One turning vector, and how many steps it has turned:
The counts run from 0 to 550.
[ 1.82 -0.99  0.48  0.74 -1.24  0.04 -1.06  0.10  2.22 -1.26 -1.74 -0.34
 -1.01  2.50  1.94 -1.92  1.35 -0.65 -0.19 -4.48  1.76  1.76 -2.50 -0.42
  0.19  1.12  1.63 -1.12  2.85  0.05  1.31  0.96 -0.94 -1.76 -0.12 -1.67
 -1.76]	223
[ 0.07 -0.99 -0.67  0.71  0.40  2.42  1.45  0.73 -0.81  0.54  0.66 -1.27
 -0.98  0.21  2.20  1.64  2.53 -1.03  0.20 -1.44  4.00  1.72 -0.34  0.36
  3.73 -1.09  3.69  0.18  3.16 -0.66  2.18  0.59  0.80  0.80  1.44  0.25
 -0.72]	178
[-0.76 -2.09  2.16  2.69 -1.22  1.14 -1.14  1.64 -0.65  2.03  1.82  0.08
 -0.12  1.46  2.11 -2.75 -1.62 -0.02  0.82 -0.17  0.20 -0.54 -1.34 -1.83
  1.09 -0.61  1.99  3.37  0.75  2.29 -1.26 -2.15  1.71  0.60  0.32 -1.81
  2.24]	393
[-0.24 -0.84  1.25  3.35 -0.86  0.79  1.03  0.65  0.02  2.97  1.97  1.81
  0.54  0.06  2.72 -0.11 -0.42  0.95  0.33 -3.18  1.55  0.57 -2.12 -3.64
 -1.90  0.70  2.41  1.32  1.03 -0.25  0.40 -1.41  1.61 -0.06 -0.12 -2.52
  0.45]	229
[ 0.85 -1.50  3.28 -0.57 -2.30 -1.19  1.63  1.74 -0.41 -0.64  0.48 -1.93
 -0.16  1.32 -0.38  1.67  0.38  1.58 -2.92 -2.01  0.79  0.76 -3.40  1.86
  1.14 -2.43 -0.27  0.79 -0.24  0.05  0.06  0.43 -2.08  0.17 -3.92 -2.50
 -1.03]	306
[-0.08 -0.29 -0.47 -0.15 -0.24  2.21 -1.31 -1.28  1.50  1.24 -0.63  0.35
 -1.07  2.64  2.81 -1.09  0.90 -0.09 -1.26 -0.80  1.37  0.91 -0.22  0.26
  5.09  0.01  3.92  2.70  2.22 -0.12  1.81  1.65  0.44  1.09 -1.61  0.88
 -0.81]	475
[ 2.13 -1.94 -0.08 -0.11 -3.27  0.06  0.44  0.46 -1.68  2.18  0.23 -2.55
 -1.44  1.92  2.88 -0.67 -1.60 -2.74 -0.06 -3.11 -2.40  0.53  0.82  1.40
  0.69 -0.01 -1.79  1.79  0.86  1.71  1.28  0.10  0.84  0.86 -0.41 -0.85
  0.67]	101
[-0.04 -2.32  0.30  0.61 -2.88  0.05  2.09  2.60 -0.71  2.49 -0.99 -3.19
 -0.20  0.69  1.05  0.45 -0.56 -1.78 -0.85 -0.03  2.76  1.13  1.41  2.29
  1.48 -0.74  2.96  2.47 -0.57  1.34  2.31 -2.00  0.52  0.13  1.58 -1.59
  1.36]	352
[ 1.51 -0.38  0.32 -0.40  0.16 -0.41  0.11  1.46 -0.97 -1.26  0.14 -1.31
  1.09 -0.26  4.90  0.58  1.28  0.50 -2.38 -0.34  2.51  0.94 -2.87 -0.65
  1.19 -0.39  1.36  0.99  1.34 -1.59  3.54  0.63  1.99  1.06 -2.44  1.81
 -1.48]	312
[ 0.05 -3.30  0.46  2.49 -0.14  0.96 -0.78  0.82 -1.21  0.04  3.21  0.08
 -3.39  2.08  2.24  0.14 -0.34 -0.45  1.84 -2.18 -0.01  1.74 -0.20 -0.80
  1.57 -1.08 -0.32  2.54  2.58  1.76 -0.98 -0.69  1.51  0.78 -0.15 -0.30
 -0.01]	409
[ 1.30 -1.33 -0.60  1.56 -0.48  0.83  3.25  0.81 -0.81  0.09  3.02 -2.28
 -2.65  2.33  0.67 -0.33  0.30 -0.82 -0.25 -1.47  0.08 -0.32 -0.53 -0.01
 -0.06 -2.10 -0.21  4.01  1.88  1.18 -2.11  0.28 -1.44  0.53  0.38 -3.91
  1.37]	276
[ 0.24  0.15 -0.97  0.27  0.34  0.37  2.11  1.57  2.01  0.91 -0.82 -1.95
 -0.72  0.62  0.69 -1.82  1.31 -1.53 -0.38 -1.00  5.01 -0.01 -0.82  1.21
  1.53 -1.57  3.83  2.54  1.23  0.81  1.08  0.25  1.22 -0.06 -0.48 -1.59
  1.86]	45
[-2.19  0.26  0.12  1.93  0.82 -0.04 -1.69 -0.08  0.15  2.59  0.28 -0.03
  0.51  0.47 -1.37 -0.13  1.53 -0.21 -2.18 -5.25  1.36  0.27 -1.13  1.24
  2.43 -2.14  1.19 -1.28  2.51 -0.94 -0.50  3.02 -0.09  0.93 -1.04 -1.46
 -0.77]	182
[-1.50 -1.27 -0.46  1.67 -0.14 -0.06 -1.60  1.99  2.63  0.55 -0.58 -0.21
  1.22  1.57  3.08 -1.49  0.69 -1.37 -1.73 -0.76  2.97  1.48  0.70 -2.55
  1.69  0.35  3.45  2.12  1.71  0.67  0.97 -0.06  3.09 -0.57 -1.19  0.36
  0.27]	62
[-0.47 -0.59  2.03  1.69 -1.58  0.40 -1.46  0.35  0.49 -0.60  0.32 -2.42
 -1.06  0.81  0.13  0.97 -0.90  0.86 -2.35 -3.19  0.11  1.91 -0.68  2.74
  2.16 -1.71  0.95 -0.79  1.85 -0.25  3.86  1.11 -3.05  2.39 -0.75 -2.28
 -1.42]	173
[ 1.30 -0.97  1.37  1.13 -2.49  0.62 -2.22  1.58 -0.77 -0.01  1.48 -1.85
 -0.15 -0.01  1.39 -3.71  0.31  0.58 -4.39 -1.80 -1.94 -0.78 -1.47  0.16
 -0.61  0.98  0.92 -0.87  1.71 -1.82 -0.33  1.75  0.45  2.60 -0.83 -2.56
  0.53]	123
[-0.28 -0.52  2.57  1.88 -1.01  2.52  0.13  1.83 -1.33  0.53  1.63 -3.10
  0.19  1.31  2.17  1.87  0.06  2.17 -1.97 -1.08  0.12  1.11 -1.05  0.09
  2.47 -2.25  2.36  1.95  0.38 -1.82  1.67 -1.31 -0.13  0.26  1.46  1.58
  1.19]	170
[ 2.56 -0.04  2.06 -0.08 -4.13 -0.95 -0.51  1.61  0.89  0.29 -2.83 -0.79
  1.09  1.08  1.15 -1.86  0.31 -1.22 -0.58 -2.46  3.18 -0.05 -1.93  0.84
  1.65 -0.42  0.77 -0.11 -0.12  1.73  0.74  0.20  0.29  0.23  0.75 -4.34
 -1.46]	74
[-0.40 -2.25 -0.70 -1.32  0.77  0.07  0.22  1.43  0.51  0.57  1.75 -2.59
 -0.35  3.22  2.72 -0.15  1.30  1.08 -2.66 -1.93  2.79  1.58  2.10  0.93
  1.29 -1.99  1.80  3.43  1.49 -3.17  1.77 -0.95 -0.60 -0.62 -0.48  0.36
  1.91]	36
[-1.58 -1.33  0.19  3.10  1.12 -0.59  0.96  2.25 -1.13  0.23  3.71 -1.59
 -0.33 -0.83  2.10 -0.79 -0.32 -2.49 -0.88 -0.46  0.63  0.76 -0.87 -0.31
 -2.78 -0.92  1.13 -0.20  2.10  2.61  0.86 -1.10  1.19  1.54  0.11 -3.82
  1.03]	113
[ 2.77 -0.31  1.77 -0.35 -2.13  0.61  0.38  1.21 -1.30 -0.64  0.86 -1.55
 -0.97 -1.06  3.39 -0.31 -0.66  0.81 -1.14  0.04  0.96 -0.17 -4.34  1.49
  0.35  0.33  1.36  0.46  1.11 -1.27  3.54  0.51  0.60  3.15 -1.14 -0.73
 -1.15]	147
[ 1.06 -0.06 -0.02  1.83 -0.63  0.01 -0.69 -0.59  0.10 -1.31  2.23 -2.04
 -3.31 -0.58  1.95 -0.27 -0.01 -1.65 -2.18 -2.11  1.11  1.03 -1.02  2.69
  1.36  0.87  0.76 -2.64  3.32 -0.86  2.48  2.27  1.61  2.58 -1.18 -1.30
 -0.66]	429
[ 1.63 -1.88  1.53 -0.90 -2.23  1.49 -0.73 -0.90 -3.57  1.71  1.93 -0.97
 -1.73  1.72  3.70 -0.62 -1.73  0.19 -0.30 -2.52 -2.12  0.11 -0.29  2.30
  1.23 -0.07 -1.68  1.66  0.82 -0.24  1.12  0.36 -2.15  2.55 -0.14 -1.40
  0.67]	424
[ 1.26  0.04  1.33 -2.58 -1.36  1.16 -1.77  0.28 -0.81  3.13 -1.84 -1.40
  1.84  2.42  1.52 -3.69 -0.35 -0.64 -2.36 -3.54  0.45 -0.39 -0.65  0.33
 -0.93 -0.75  1.06  1.31  0.40 -0.41 -0.08 -1.90  0.81 -0.81  1.38 -3.67
  1.17]	374
[-0.80  2.09  2.40 -1.00 -0.46  1.84 -2.80 -0.91 -1.65  3.17  0.79 -0.72
  2.28  0.99  1.02 -1.15 -0.93 -0.20 -3.40 -2.62 -1.04 -1.25 -1.47  1.19
  3.31 -2.85  0.51  2.35  0.36 -0.99  1.29  1.05 -0.50  1.25  0.06 -0.82
  0.73]	167
[ 0.20 -0.72  0.99 -2.54  0.86  2.57 -0.26 -1.40 -0.23  0.51  1.29 -2.55
 -0.94  3.92  1.67 -1.37  0.94  0.51 -3.99 -2.70 -1.20  1.39 -0.36  1.91
  0.86 -1.78  0.76  1.50  2.68 -2.49  1.01  0.34 -2.21 -0.10 -0.17 -1.56
  0.43]	449
[ 0.44 -1.76  1.05 -2.15 -0.99  0.20 -0.21  0.50  0.79  2.31  0.58 -0.21
  1.01  4.23  2.11 -0.90 -3.31 -0.90 -1.03 -1.87 -0.21  0.90 -0.55  0.22
  0.96  0.08  1.16  2.61  0.84  0.70  3.37 -1.84 -2.93 -1.62  1.23 -2.60
  0.20]	217
[ 1.23 -0.29  1.83  0.74 -0.95 -1.37  0.97 -1.46  0.43  3.02  0.17  0.39
 -0.75  2.21  0.01  0.42 -2.89 -2.41 -0.23 -3.89  0.40  0.34 -2.63  0.21
  0.67 -1.10 -0.50  1.72 -0.13  2.63  0.55 -1.11 -0.12 -2.28 -0.58 -3.88
  0.51]	233
[ 2.41  0.03 -1.19  1.38 -1.36  1.18  0.59 -2.21 -0.57  0.96  1.08  0.40
 -2.33  0.88  3.69 -1.05 -0.36 -2.15  2.06 -2.43  1.60 -0.99 -1.15 -0.49
  2.45 -0.55 -0.38  3.02  1.69  0.97 -1.32  1.46  0.90  0.36  0.60 -1.62
  1.01]	251
[ 0.03 -1.04 -1.90 -0.84 -0.67  1.84 -0.20 -0.98 -1.33  2.44  0.08 -0.74
 -1.17  0.93  2.79  0.33 -0.01 -0.36  0.65 -3.25  0.57  0.86  0.54  1.69
  3.55 -1.11  0.78  2.53  2.68 -0.07  3.55  1.81 -1.33  2.16 -0.79  1.02
 -1.10]	176
[-2.07 -0.88 -0.27  2.55  0.54  0.31 -0.84  2.52  1.39  1.14 -0.39  0.38
  2.74  0.00  3.95 -1.65  0.67 -0.31 -0.72 -2.00  2.23  1.68 -1.40 -3.02
 -0.36  0.29  3.30  0.52  1.34  0.25  1.28  0.01  2.90  0.09 -1.53  0.46
 -0.02]	63
[ 1.28 -0.85  0.33  1.92 -1.33 -0.24  0.01  0.39  1.93  0.88 -0.78 -1.11
 -0.45  0.00  4.39 -1.13 -1.44 -0.60  0.53 -2.68  1.22  1.25 -3.49 -0.45
 -0.66  2.95  2.43  0.15  2.31  0.13  4.90  0.15  0.89 -0.38 -1.18  0.43
  0.81]	221
[-0.27  0.47  1.58  1.19 -3.31 -0.77 -1.22  1.31  0.49  0.11 -0.64 -1.81
  1.79  0.14  0.74  0.31  0.57  1.09 -4.62 -2.30  2.43  0.23  0.10  0.57
  0.97 -1.73  1.47  0.11 -0.16 -2.89  1.83 -0.09  0.64  2.11 -0.93 -2.86
 -1.56]	330
[-1.22  0.14  2.32  2.41 -1.06  1.17  2.04  0.91 -0.43  1.85  1.70 -1.29
 -0.25 -0.88  1.55  0.18  0.58  1.40 -2.69 -0.44  0.76  0.28 -2.04 -1.27
 -0.57 -1.49  1.97  3.43 -0.10 -0.73 -0.10 -0.92  1.85  1.09 -3.03 -0.27
  2.47]	303
[ 0.90  1.21  2.17  2.64 -1.31  1.44  1.38  1.28 -1.62 -0.07  2.49 -1.92
  0.82 -0.07  2.10  2.20  1.63  1.45 -3.68 -1.64  1.70  0.11 -2.39 -1.64
  0.66 -2.20  1.11  0.89 -0.21 -2.46  0.39 -0.08  1.13 -0.18 -0.62 -0.74
  0.49]	5
[ 0.16  1.04  2.17 -0.13 -0.85  0.11 -3.27 -1.44  0.38  0.71  0.54  0.59
  1.61  2.87  3.96 -1.66 -1.39 -1.48 -3.47 -3.70 -0.75  1.44 -0.70 -0.65
  1.08  0.00 -0.21  0.64  0.18  0.17  0.15 -0.21  0.09 -2.74  0.44 -2.01
  1.23]	241
[ 1.04 -1.03  0.71  1.48 -0.71  1.33  1.98 -0.49 -1.71 -0.70  2.34 -3.28
 -3.23  0.74  3.56  2.07  0.73 -2.25 -1.58 -0.31  0.86  1.99 -0.36  2.39
  1.39 -0.12  1.31 -0.29  1.89  0.92  2.98 -1.25  1.10  1.13  1.06 -0.47
  0.69]	427
[ 1.53  0.44 -0.39  2.14 -1.20 -0.64  3.52  0.77 -1.22  1.28  2.92 -1.76
 -0.91 -1.56  1.53 -0.03 -1.03 -1.71 -2.42  0.77  1.23 -1.30 -2.11  0.77
 -1.00 -0.18  1.14  0.87  0.80  1.12  1.37  1.51  1.63  2.28 -1.52 -3.47
  1.91]	279
[ 2.70 -1.05 -0.46 -0.80 -1.53 -1.03  1.67 -0.50 -0.50  2.95 -1.20 -1.27
 -0.26  1.53  0.86 -0.95 -0.61 -2.23  0.44 -4.66  1.22 -0.17 -3.37  0.41
 -0.92 -0.58 -0.52  0.62  1.57  2.01  0.15  0.18 -0.59 -1.90 -0.76 -4.33
  0.41]	531
[ 2.57 -0.87  0.24  0.94 -2.67 -1.59  0.37  0.86 -2.11  1.16  0.86 -1.57
 -1.02 -0.65  1.36 -0.42  0.09 -0.64 -2.25 -2.00  1.44 -1.28 -3.83  1.74
  1.39  0.77  0.61 -1.22 -0.12 -0.66 -1.79  3.34 -0.05  0.75 -2.58 -2.43
  1.62]	281
[ 0.83 -1.03 -0.33  0.37 -0.29  1.81  0.50  1.97  1.04  0.50  0.02 -3.41
  0.02  2.88  0.98 -0.80  1.25 -1.11 -2.48 -0.34  0.55  0.35  0.70  0.35
  3.81 -0.11  4.23  1.54  2.11 -1.36  3.46  0.17 -0.30 -1.10  2.36  0.50
 -0.43]	194
